Rotation paths and how fast each direction turns (deg/step)
Each turn is a multiple of 5 degrees from 10 to 175, or 0.
Each row of a path follows its step; steps can be skipped.
path 1
step 4: [ 23 -44   1   1 -38   9  -1  -8   9  39 -16   3  30  11  13  12 -13 -12
 -14  19 -34  -4  47   9 -14 -15 -13 -11  -7  27 -21  49 -18 -18  -9  -1
 -15  24   1 -19  16  -9 -26   1   1 -11 -13 -11  -6  -8  11]
step 7: [ -7  -1  -7  -9  -7 -17 -24  -9  -1 -10  -3  26  16  53   0   9  21   8
  19   7 -22  -3  17  26   8  -5  26 -18  17  19 -29  19 -17 -28   6   0
  -6  -3  26 -31  16 -30 -29 -16   3 -17 -24 -18 -31 -33  27]
step 9: [  9 -16 -10   0 -16 -20  32 -20 -11  27 -21   7   8   9   0   8  -5 -22
  -2   9   5   1  45  23  22  17  -4  26 -32  45  16  44  13 -20  24 -11
  -1  32   6 -14  10 -21   7 -13  36   9  -3 -14 -10  24  -1]
step 11: [ 22  -2  12   6  -8 -12  28  -7 -22  42 -13  16   2  16 -16  19   0   3
 -49  14   0  -4  17  -4   4 -38  30 -22 -10  17   1 -13 -22 -14  14 -22
  11   7  14 -16 -12 -19  -2   7 -16 -32 -15   4 -26 -44  27]
step 12: [-22 -10 -17   4  12 -21  17 -36   5  18 -16   4  -6   5 -14  -4  21 -31
  -6  -3 -27  -8  10  33  20  -8  31 -22   8  23 -17  38  -1 -56   2 -14
   4  -1  19  14  13 -21  27 -26  -1  14  -7   3 -34  -8  24]
step 13: [-23  11 -28 -28 -29   1  13  -9  14   5   7 -17  26  26   1  17  13   1
 -14   1 -13   0  39  33  -5  -1 -18  -3   2 -16 -11  19  19 -11  36   3
 -26  -6  31 -37 -17 -49   7   6   7   2   3 -16 -20  10  42]
step 14: [  6   3  10 -15 -32   1  10   2 -38  28  10  25   0  23 -17   7   0  -5
   0  24 -25 -19  53 -15  18  -1 -11   7  -9  -1  13  22 -17 -11  19 -16
  -4  44  -8 -38   9 -35 -16 -10 -14  14 -16   9 -36 -10 -16]
step 15: [ -2   4 -10  29 -26 -56  34 -52   4   9  13  -3 -11   0  -5  22  10 -14
 -18   8  -3 -21  10  13  24  12   1 -22 -11  36 -12   6 -14  11  27 -14
  20   6  20 -25  19  -1 -20 -31 -17   9   0  -9 -24  -1  -6]
step 18: [-45  14 -21  -5   4 -34  26  -1  16  35 -12 -13 -11   7 -27  15   2  -2
  -1  -3 -14  -6  34  -8  -5 -25  -8 -25 -17  -2  30   7 -19 -11  46 -16
 -11   5  26 -13  -3 -19  21 -24  -8  11  12 -35 -27 -14   8]
step 20: [ 11  -6  -8   6 -54 -12  25  -6   0  16  13  24  -5  -1  23  -7  -4  -7
 -18  18 -27 -27  26  12  24  11 -20 -15  23  12 -22   4   5  16  -9   6
 -30   4  41 -13   5 -18 -22 -26  -9  22  -6   1 -29 -42  21]
Speeds:
[-10   5   9   5   4  12  -1  -8  -4   3  -2  -1   4  -2  -1  -1   5  -7
  -2   0   1  10  -2  16  -5  -8   7  -4  12  -1  -3   6   4   2  -4  10
  -5   2   0   3  -5   2  -1  -9   4  -3  -5  -5   3  -8   1] -> 80
[  6  -3  -4   4  -1   5   0   0 -11   9   1   5   6   0  -9   2  -1   1
   2  -6   3   7   1  -4  -4   4  -8   2   0  -1  -1  -9 -11   7   4   1
  -1   2  -6   9   1  -1   3 -12  -6   1   6  12 -11 -13   1] -> 115
[  4  -7   1   3   0   0  -6   1   6  -2 -19   7  11   1   5  -7   0   3
   8  -6  -4   2   7   3  -7  -2   1   2  -4  -5  -3 -10   0  -2  -4   3
   6   0  -1  -2   2  16  -6   1   6  -3   8   1   9  -2  -4] -> 10
[ 10  -8  11  -3   7   1   4   9 -10   3  -3  -4  -1  11  -2   4   0  -3
  -7   8  -5   2   6   5   0  -1   6   5   0  -3   9  -1  10  -5  -4 -10
  -4   5 -13   6   1   0  -6  -4  -2   0  -2   6   3   7   1] -> 140
[ -2   3  -1  -8  -5  10   3   4   1   0   9  -2  -2  -2   4   5  -5  22
   3   1  -3   4   5   0   4  -8  -1  -4   5   4  -4  -1   2  -5   2  -2
  -3   1  -8  -1   9   7 -11   7   6   4  -3   2  -3 -12   3] -> 110
[ -2  -4   3  -2   3   7   1   0   0   6  -3   1  -5  -9   8   5  -4  -3
   6   2  -6   4   1   7  -1   3  -4  15  -4  -5   9   1   6   2   6  10
  -5  -6   2  -6   1  -3   9   9  10   9   6   4 -11   3   3] -> 90
[-13  -6   3 -16   1   8  -1  -3   4  -5  -3   8  -7  -4 -10  -6   2   3
   0   0  -6  -7  -2   0   5   7  11   3  -1  -3  -2  -1  -8   0   3   6
   7   8  -4   4   3   2   1  -5  -1   0  -9   8  -2   7   1] -> 160
path 2
step 1: [-23  27 -27  -2  24  -7  19  10 -21  24 -38  -5  23   7  46  18  23  13
 -14   9  17  -2  24  10 -17  13 -30  -1  10   0 -14  -6  -2 -15   0  20
   5  -3  -2 -22 -35 -19  22  -9 -53 -20  -1  -1   1   1  -6]
step 2: [ -1  -9   5  19  11   1  -8  10 -27 -16 -22  28  -7  -2  43 -12   9  -7
 -24   5  -7  -2  24  52  -3 -20  27  -8  25 -11  -6 -26  -8  12  22   6
 -30 -28   1 -15 -14   9 -15  -1   7 -34  29   1 -15  -2  31]
step 5: [  4   0  11 -28  -5  -5 -27  -9  23  11 -23  -2 -30   2  42  -9  35  18
  25 -16  12   7  21  22 -38  27 -14  10   7 -22  -6  -8  -9  -6  -4   3
 -20  20  -3  21  -4 -19 -32  22 -41 -20  12  -1  -8 -26   1]
step 7: [  9   0  -2   9   8 -15 -26   4   9  -5  25  55  -9  15   8   4  -9  -3
 -29 -22   2   8  38   4 -13  26  23  -4  -8   3 -57   2   3  12  22 -13
   5  -5 -18   7   3 -12  -8   3   4 -29  21 -34  -5  36  -6]
step 10: [ 12   4  -3 -15  -9  11  -9 -33 -26  25  21  13  -2  -4   8  21  50   5
 -15   6   5  -2  28  18   1  -2  -7   9  38 -34 -21 -44  23  -4 -25  -2
  -1  15   6 -22 -14 -18   5   6   2 -28  -4 -18 -26  -2 -19]
step 12: [-14  10  13  -5 -23   0   9 -19  37 -10  -6  14   1  10  32  32  -6  27
  -6 -16  20 -16  43 -11 -13  25   0  24 -20 -12 -22  22 -15  16   5 -10
  26  21 -34 -31 -43   4   1   1  12 -13 -21   9   9  -1 -12]
step 15: [  6  19 -19  34  14  -3  18 -12  22   3  13  -3  -6  27   7  33   4  25
 -35  22  14   0  19  11 -14  -9  -8   1  32  29 -44   5  41 -17  -9  13
   5  29   6 -22  -5  14   5 -14  10   9  22  -4 -32   8  22]
step 16: [-20  -1  11  -9   0 -12 -17 -34  14 -18 -15   6  21   6  21 -16 -23  27
 -32 -22   5  24   4  23   0  19  -1  -9 -15  -6 -24  -6  30   0  14  26
  23  15 -11   6 -14  10 -37  -1  -1 -36  30  42  12  12  15]
step 17: [ -9  -4 -10 -34  -2 -14  12 -23   2  10 -28  -3 -12 -14  35  38  27  18
   2  18 -23   8  -5  29 -25  26   5  21  10  16 -25 -31 -18  -3  17  21
   9  14   9  -5 -14  31   3 -15 -12 -10 -19  16  36 -22 -15]
step 19: [ 16  29   5  16   0   2  -1 -16  15  30 -16  26 -22   8  13  30  -2  -1
 -32  20  28 -12  20  56   7  10 -39  -5  -7 -15 -29   6   3  -8  -1 -21
 -11 -21  -3  -7   6   1 -30  21   8  -9  26 -13   2 -11 -28]
Speeds:
[ -2  -4   3   1   7  -9  -2  -1   3   0   7  -3  -3   4   0  -4  -9   7
   3 -11   2   8  -1  -6 -14   2   2 -10   7  15  -4   4   0 -10   0   1
  -6   9   1   4   5   0  -4  -2  -3   5  -4  -5  -2  12  -1] -> 45
[  0   2   3  -1   4   4  -2  -1   5  -7  14   4   4  -3   2   1  -9   9
  -2  10  -8   3   2   7   2 -10  -1  10  -6   1   0   8   2  -2  -1  -4
   0  -4  -9 -11   9   4  -4  -3   3  -7   9  -1  -2  13   0] -> 85
[ -3  21  -1   4   4  11   3  10  11   0   6  -4  -2   6  -6   2  -4  -4
 -15  -7   1  -4  -7   0   0   3  -6   2  -6   2  -4   4   1   1   2   1
   3   5  -6   4  -4  -1  -7   6   0   4  -1  -2  -4  -3   0] -> 95
[-10  -6   5   1  -4   0   8  -5  -1  -1   0  -6  11   9  -8  -3  -2   7
  -5  -8  -3   4   0  -1   1  -4  -7  -6   3  -9   1  -2 -11   7 -16  -2
  -1   1 -11   2  -4  -4   2  -1  -1 -12   1   1   0   1  -7] -> 170
[  5  -3 -12  -3   8   7  -3  11  -3 -10  -9   5  -4   8   2   5  -3   6
   2  -4  15  -1   1   2  -6   3  -3   3  -8   0   1  -6  -7   5  -6  -8
   1  -5  -2  -3   6   2   3   3   0   2  -5   2   7   7  -9] -> 60
[  9  -8 -10   3  -2   5   2   7   6  12  -4   0   3   1 -10  -1   0   2
  10  -7   1  -3   1   2   4  -2   0   3  -5  -2  -9   7  -2  -6   4   9
 -12   8  -5  -7  -4   2   4  -4   9  -4  -3  10  -6   2   1] -> 120
[  8   1  -7  -3   1   9  -7  -8  -4   3  -8  10 -10  -4  -3  -2  -7  -1
   3   2 -12   9  -5  -1   4   3  -1  -1   7  -3 -10  11  -8   5  -3  -2
   2   2  -7   7   7  -9  -2  -1  -7   4   1  -4  -3  -4  -3] -> 25
path 3
step 1: [-13  -9 -24   2 -22 -12 -17 -24  27  20 -16   8  31 -17 -22 -15  -1  20
 -10  13  32  -3 -33 -27 -36 -40 -16  14   3   0  10 -15  -7  -9   6  40
   5  24  -4   3  14  16 -19  38  17  -6  26   0  34  -2  12]
step 3: [ -9   1  -6 -26 -33  -6   9 -22   5 -29  -9  15 -31  29  14  14 -39   8
 -33  37  36  -4   7   4  -7  13 -29 -37   7   3   4  -3   1  -2 -26  23
  -2   4 -13   1 -10  43 -30 -12  13 -18  -4 -19 -20 -18  -9]
step 5: [ -1  46   0  14   2  -6  25 -23 -34 -61   5  52 -12 -32   2  19  23  -5
 -35   3  17 -35   8  -1  -1   1  -5   0  -2   0 -12   8   2  -6  -9  -6
 -11  -7 -13   7 -13 -33  -7   4 -23   8   2   3  11  20  23]
step 6: [  4  11 -13  -2  27  42   5  33 -19   8  23 -29   1  37 -25  20 -47 -29
 -18  20  -3  12   9  27  -9  -7   2 -18 -28   5 -24   8  -7 -31   2 -18
  16  -2 -22 -20   6  40   9 -12  -4   7  -3   9  22  10  -4]
step 9: [ 13  18   8  -1 -31  -5  -5  15   7  26 -34   0 -11  59 -25  31  18  -5
 -10  13   4   0 -20   7  14 -20   9 -51  12   1 -25  -1   4   8  -4  35
   1 -27   6  -2   8   2   5 -16 -10  19  11 -15  -2 -40  35]
step 12: [ 66 -31  23  13  26 -14   2 -11  -6  37  -3 -25  20  17  -2 -11 -17 -17
 -44   7   3 -18   1  -4   6  -5 -30 -13 -11  -3   3  -8 -11  21 -36 -30
  23  12   0 -11  24  20   5   3   3  -9  -2 -10   5  -9  29]
step 15: [  1 -11   5 -12   3 -27 -14  34 -18   5 -30  -9   8  16 -14  33  12 -29
 -24 -36   4  26  -1  17 -46   4  -6  22  -8  20  19  28  10 -12   2   3
 -15  -6 -32   2  26 -14  12  -5  17  -7  10 -16 -31 -43  28]
step 16: [  0  15   4 -23   1 -12  17  20  26 -29  -4  -1  13  -4  13 -21  10  17
  22   9   1   3 -30 -21  29  10 -35   5 -16  -2  13 -14   9 -31  -8   9
   6  -8 -25  10 -17  26 -28  23   2 -54  -6  52  16   6  15]
step 17: [-19 -14  16 -28 -36 -17  -1   6 -22   8  -3  -3   4 -48  -7 -11 -35 -12
  21  25  44  -2 -14  15 -16 -14  60   6   1  -4 -27  32 -11   8   7   4
 -22 -20  -9 -33   5  -9  11 -21  -1  -8  13   5   2  -7  -1]
step 18: [ -2   0 -26 -23   7 -31  13   7   1 -11 -25  17  -3  24 -24 -18  -5  15
 -56   1  -7   7 -10  28  20   7 -27  -8 -21  -2   7 -21  20  16 -32 -25
  16  25  -8 -24  -1 -44 -24 -16   6 -10  32   2   3  -6 -12]
Speeds:
[ 10   1  -6   3   5  17   0  -3   2  -6   4   2  -8  -5  -9   8   4  -6
  -2   2 -10  -2   0  -1   3   2  -1  -4  13 -11 -12  -7   2  -1   1   7
  -2   3   2   3   6   5   7  -8   4   4  -3  -3   0   1   5] -> 20
[-14  -6  -1  -3   7   3  -6   0  -1  -4  -5  -4  -7   5   3   3  -2  -8
  -5   3   1   6  -1  -1  -4  -3  -1   1 -14  -7   5  -5  10 -11  -4   2
 -10   7  10   6   6  -2   6   6  -7   5  -4   0  -3   6   1] -> 85
[  2  -4  -1   2  -5  -1  -4   8  -5   6   2  -5 -13  -9   5  11  -5  -2
  -8   0  -5  -6   7  -8   4  -1   4  -6   5  11   7  -2  -4  -9 -11   6
   0   0   2  -7  -1  -9   1   1   3   1   8  11   1   2  -2] -> 120
[  2  -4  -5   6 -11  -8   5 -14   7   0   2  -2  -6   1  -6  10  -4  -2
   9   2  -4   2   2  -9  -7  -1  -6   7  -3  -7   7  -5   0   1  -7  -6
  11  -6   4 -10  -4   2   3  -2  -7   1   1  -8  -4   3   2] -> 40
[  4  -5  -1   4  -5  10  -1   7  -6   0   7  -2  -1   0   1   0 -17   1
  -1 -13   4  13   0   0  -9   2   2  12  -5  -1  -4   4  -2   3   7  11
   5  -4  -3   3   7  -1   4  -1   0   0  10  -4   1   2  -5] -> 160
[ -6 -10  -6   4  -6   5   3   6  -4   8  -2   4  -3   9  -1   5   2  -5
   1   0   0  -2  -9  11  -3  -5   0  -1  -3  13  -6  -6  -3  12 -14  -3
  -2   6  -6  -4   3   6   2   3   7  -5  -5  -8   1   0   1] -> 125
path 4
step 0: [ 10  -5 -33   9   4 -26  -5  17  -7  20   2   7 -24 -12   0 -36  30  -5
 -11   8   0 -22  -3  20 -10 -14   2   7 -21  26 -41   8  35  -4  23 -23
  -4  19   1  -1  33  32   5 -36   8 -10  28  -9  -4 -18  50]
step 6: [-28 -46   2  24  -4   4  54  -1 -20  15  24  -7  10  -4  -3 -15   8  12
 -20  -7   0  -5 -39  -1  -5  13  11  27  22  25  28  22  -1   9  11 -19
   5  56  -8   5  -6  10  19   4 -14   7  25 -17   3 -11  19]
step 7: [ -1  44  40  -1   4  39  -2 -16 -42  18  -7   7   9 -17   3 -14 -24  27
 -10 -17 -18  22  10   0  -7 -11  18  -5  -6  12  18  25  19 -19  17 -45
   2   7 -15  -1 -10  30 -17  27  24  19  30  14  -8  -5 -18]
step 9: [-10  10 -52  -1  -3  20  22  29   2 -17   3 -10   1 -11 -14 -35  -4  14
 -35 -14 -11  -9 -18 -20  15   8  14  57 -28 -15   7   5  -1  13  13 -19
 -22   6  -1 -21 -18  40  23 -18   9  12 -10  -9  21   8  28]
step 11: [-27 -31  31  19  23  38  31  -4  17  14   9 -18  20 -32   8 -19 -12   4
 -21   6  -3   9  -6   4   1  -4   7   4 -25  14 -13  -1   4  19  29  17
  38   9  29  13  -7 -13  18  32 -26 -29  20   2  25 -35   0]
step 12: [ -7  22   4  -3  20  18  25  45 -17 -16 -10  -7   4  -2   1 -10  -8  13
 -33  18 -26  -5 -23  11  -3   7  36  -9 -10  14   2  17  13 -19  32 -11
 -45  16 -17  -6 -24  21  -4  -1 -15 -18  30  47 -18  18   8]
step 14: [-23 -40  -4  18   6  47  14  -2 -11   7  33  -8  10 -29 -33 -25 -14  12
  10  20 -17   4  -6 -12   2   6  28  32  11  -1   9 -25   1  11 -27  -8
 -40  -2 -12   7  -8   3  37   4  -7  -8 -26 -15  25 -34  18]
step 17: [ 16  29 -15  15   7  64  31   8 -18   1  13  -2 -17 -42  21 -25  12   7
  -1  20 -32  16  17  20  15  14  19  16 -42 -27 -17  11  19 -12   5   0
 -24  -3   3   7 -22  29   3  -9   5  -9  -8   4   7 -13   0]
step 18: [ -8 -14  -6  -2 -12 -27  -9  23 -24   2 -12  26  -8 -16  14 -21   9 -17
 -17   6 -13 -15 -16 -17 -29   6  50 -11 -16 -10 -40 -12   3  15  15 -27
 -15  38  11 -12   0  20  -7  -2  22 -10   1 -34 -13   3  53]
step 20: [-26  29   5 -10  14  16   2   1 -29  15  -3 -22  23 -21   1 -28  31  36
  -2  12 -14   4  18  26  -6 -19  37 -16  -5   7  -2 -10  30   6  18  18
 -32  -8 -16  -9  22   8  -5  39  -5 -14  10  39   5 -40   0]
Speeds:
[-13   3  -3  10   3  -2   4   4  -8  -5  -3  -3  -2   5  -3  -1   6   4
  -1  -5   5  -5 -13   8 -11  10  -4   2  -5   2  -5   1  -1  -8   2  -3
   3   0  -2  -5  -2 -10  -2  -6   2   1  -5   3   2   8  15] -> 120
[  0  -6   0  12  11  -7   8  -4  -2   3   8  -1 -10   0  11  -3  -2  -2
  -2   1  -4   5  -3   4  13   4   1  -8   0  -1  -2  10  -2  -8   7  -2
   4   4   4   8  -6  -5  -3   3   8   0   8   2  -7   1  -7] -> 70
[  6   3  -1  -1   2   4   8  -3   4  -2  -4   1   0  -2   7  13   0   2
   7  15  -1  -4  -2  -1   4   2  -2  11   0   6  -9   2   0  12  -2   7
   8   8   8   0  -3   2 -11   0   5  -2   1   8   9   7   7] -> 60
[ -5  10  -4  11  -8   6   1  -5   6   0  -9  11  -1  -7   0   0  -1  -4
  -7   1   6   0  -2  -4   2   1  -9   9  -6  -4  -1   1   5 -10   7   2
  13  -9   4  -2  -4   6  -2   1  -3   3   3  -5   2  -6 -10] -> 175
[ -1 -10  -4  -3   3   6   1  11  -3  -5  -6   5   7   0  -1  -2  -5  -5
  -6  -4  10  -2  -3   6   1   2   4  -1   9  -4  -5  -2   2   3   1  12
  -4   4   5  -8  -3  -8 -14   7  -2  -7  -1   7  -8  -9  -8] -> 45
path 5
step 0: [ -8  -9  -1  -3  46  23  19  11 -16  -2  17  13 -11   9   4 -29  -6  29
 -28   5  -5   2  -2   8  13   8 -21  -9 -16 -49  11  -7  -4  10  33 -13
   3  24 -15  20  19 -15  16  -1 -33  13  -6  56   3 -39 -16]
step 1: [ -3  14  30  -8  18 -26  -2 -17  -6  -5  16 -30 -25 -14   9  -3   6   4
  20 -31 -13  34 -12  -7   3   4 -13  -3  13 -18   4 -12 -60  -6  20 -48
  33  -8  16   2  20 -25  18 -13 -13   6 -13 -21   1  -4 -28]
step 3: [-11 -15  20 -31  19   7   1  23  34  13  15  23 -21  24 -36 -14 -15   5
  11  24   7 -13 -17  43  17  -9 -18  -9 -31 -10  28   8  19   6  27 -32
 -31  38   1  13   3   1 -21   6   9 -21 -23  -6  -9 -14  -4]
step 5: [ -8  -5  37  15  40 -31   1 -32 -18  24  -6  -6  -4  34  13  29  14  17
 -13  15  18  -5   9 -41  24  -2  13 -17 -20  -6  17  -9  25 -16 -14 -12
  -4 -22 -11   5 -28   1  22  -8 -28  27  -8   9  24 -17  16]
step 7: [ -8  -5  12 -32  13  11   8 -10  -1 -32   3   2   3   7 -60  17 -12  -2
 -12 -20   4  20 -30 -34 -11   0 -21  -7  37  -6  -5  15 -33  17 -26   7
  -2  22  28  21  -1   6 -19   9  -7  25 -10  15 -42 -26 -11]
step 9: [  1   8 -16 -48  20 -24 -21   2 -24  51  18 -16 -12  10   3  -5   4  11
 -15 -13  29   7  24  20   5   5  -4  10  19 -13  21  21  -1   5  23 -27
   8   0 -13 -37 -23 -24   7 -33  20 -22  -4   2 -32  -3 -10]
step 16: [ 20   8   8 -18  39 -19  20 -18 -12  15 -14   0 -17  49  -4   6  -7 -11
  -4 -10  -5  17 -34   1  40 -20 -19  11  18   6  30   6   0 -41  40 -17
 -17  -9  -7  23  24  -5 -24  29  -9 -14   8   1   0 -12  11]
step 17: [-36  21  33  -1  31 -18  -4  17   5  22  11 -32 -22  17  13 -10 -20 -11
 -34  15  -1   8 -14  -8 -12   5  25   8  -7  -6  28  26   4   0 -12  -1
  19  27  24  11   8 -33 -14   2  -7  21  -4 -18 -39 -44  10]
step 19: [  2  -7   6  -6  21 -40 -23 -26   7  -8 -26  27   4  23 -44   2  34  12
   2   7   9  24   2 -14  22 -19  -9   8  24 -30   5  28  -5 -20  29  -5
 -15  22 -18 -10  25  15  25 -26  -3 -17 -24  30  -2 -19 -14]
step 20: [ -6 -10  29   1  31  -2  28  30  -3  29   3   6  -6   0 -33   4 -10  -9
 -16 -22   8  17  16  16  12   9   7 -29   8 -52  20   3 -24   3  -4 -12
   2  -9  15  15 -10  14  17 -41  12  31   9   3 -10 -54   4]
Speeds:
[  6   0  -9  -1   4  -3  -1  -8  14   7  -6   4  -8  -3  -5  -2   1   3
  -2   6   5  -1  -3  -1   2  -4  -5   4  -4  -8   4  -5  -4   2  -4   8
   3  -6   3   1  -5  -9  -6  -6  -5 -18   7   8   2   3   7] -> 110
[  2   2  -3   5  -5  -5   3  -6  -2   6   1  -9  -5   4   3  -7  12   5
  11   4   1   7   5  -3  -8   2   4  -6   5  -5  -5  -6   6  -3 -14  -6
  -2   2   9  -6  -9   1  -2  11  -1  -3  -5  -1   7  -1  -3] -> 110
[ -1  -8   6  13   0   1   2   8  -2   0  14  -5   1   7  -8  -3   5   5
   2   0   1   2  -6   5  -1   4  -8  -4 -14  -1   0   0  -3   0  -8  -1
   0  -1 -13  13  -8   4   0  -3  -3  -3   9  -6   4   1   2] -> 145
[  2   5  -6   1   0   2   2   4   5  -4  -6  -2  -3  10  -4  10  -1   7
   9   1 -18   1  -3   0  -3   4  -1   4  -2   2   4  10  -5   3  -2   1
  -4   5   1  -4  -5 -19  -4  -2  -3  11   5  -2   5   3  -2] -> 70
[ -2   8  -4   3  -3   5   0   0   3   4  -6  10   2   4  -2   6  -3   6
   9   7   1  -1  12   5  -5   4   2  -1   3   0   2   6   2   0   1 -12
   0  -2 -14  -1  -8  12   1 -13   6  -5  -3   8  -4  -4  -1] -> 70
[-11   6   2  -9   2  -2   8   1  -2  -5   0   5   2   2  -2  -4   6  -2
  -4   5   4   6  -7  -3   5   2  11   2   5  11   1  13   4  -6 -10   5
  -3  -9  -4  -1  -5  -1   1   5  -7  -5  13   3  -5  -5  -6] -> 35
[  2   5  -2   3   6  -3   0  -6  -9  -1   4   1  -4  -6  13  -5   0   5
  -8  -3   1  -1   8  -8   3  14   5   4  -9   6   3   1   1   5  -4  -8
   9   6  -9   1  -2 -13   6  -1  -5  -3  -6   0  -4   7   3] -> 85
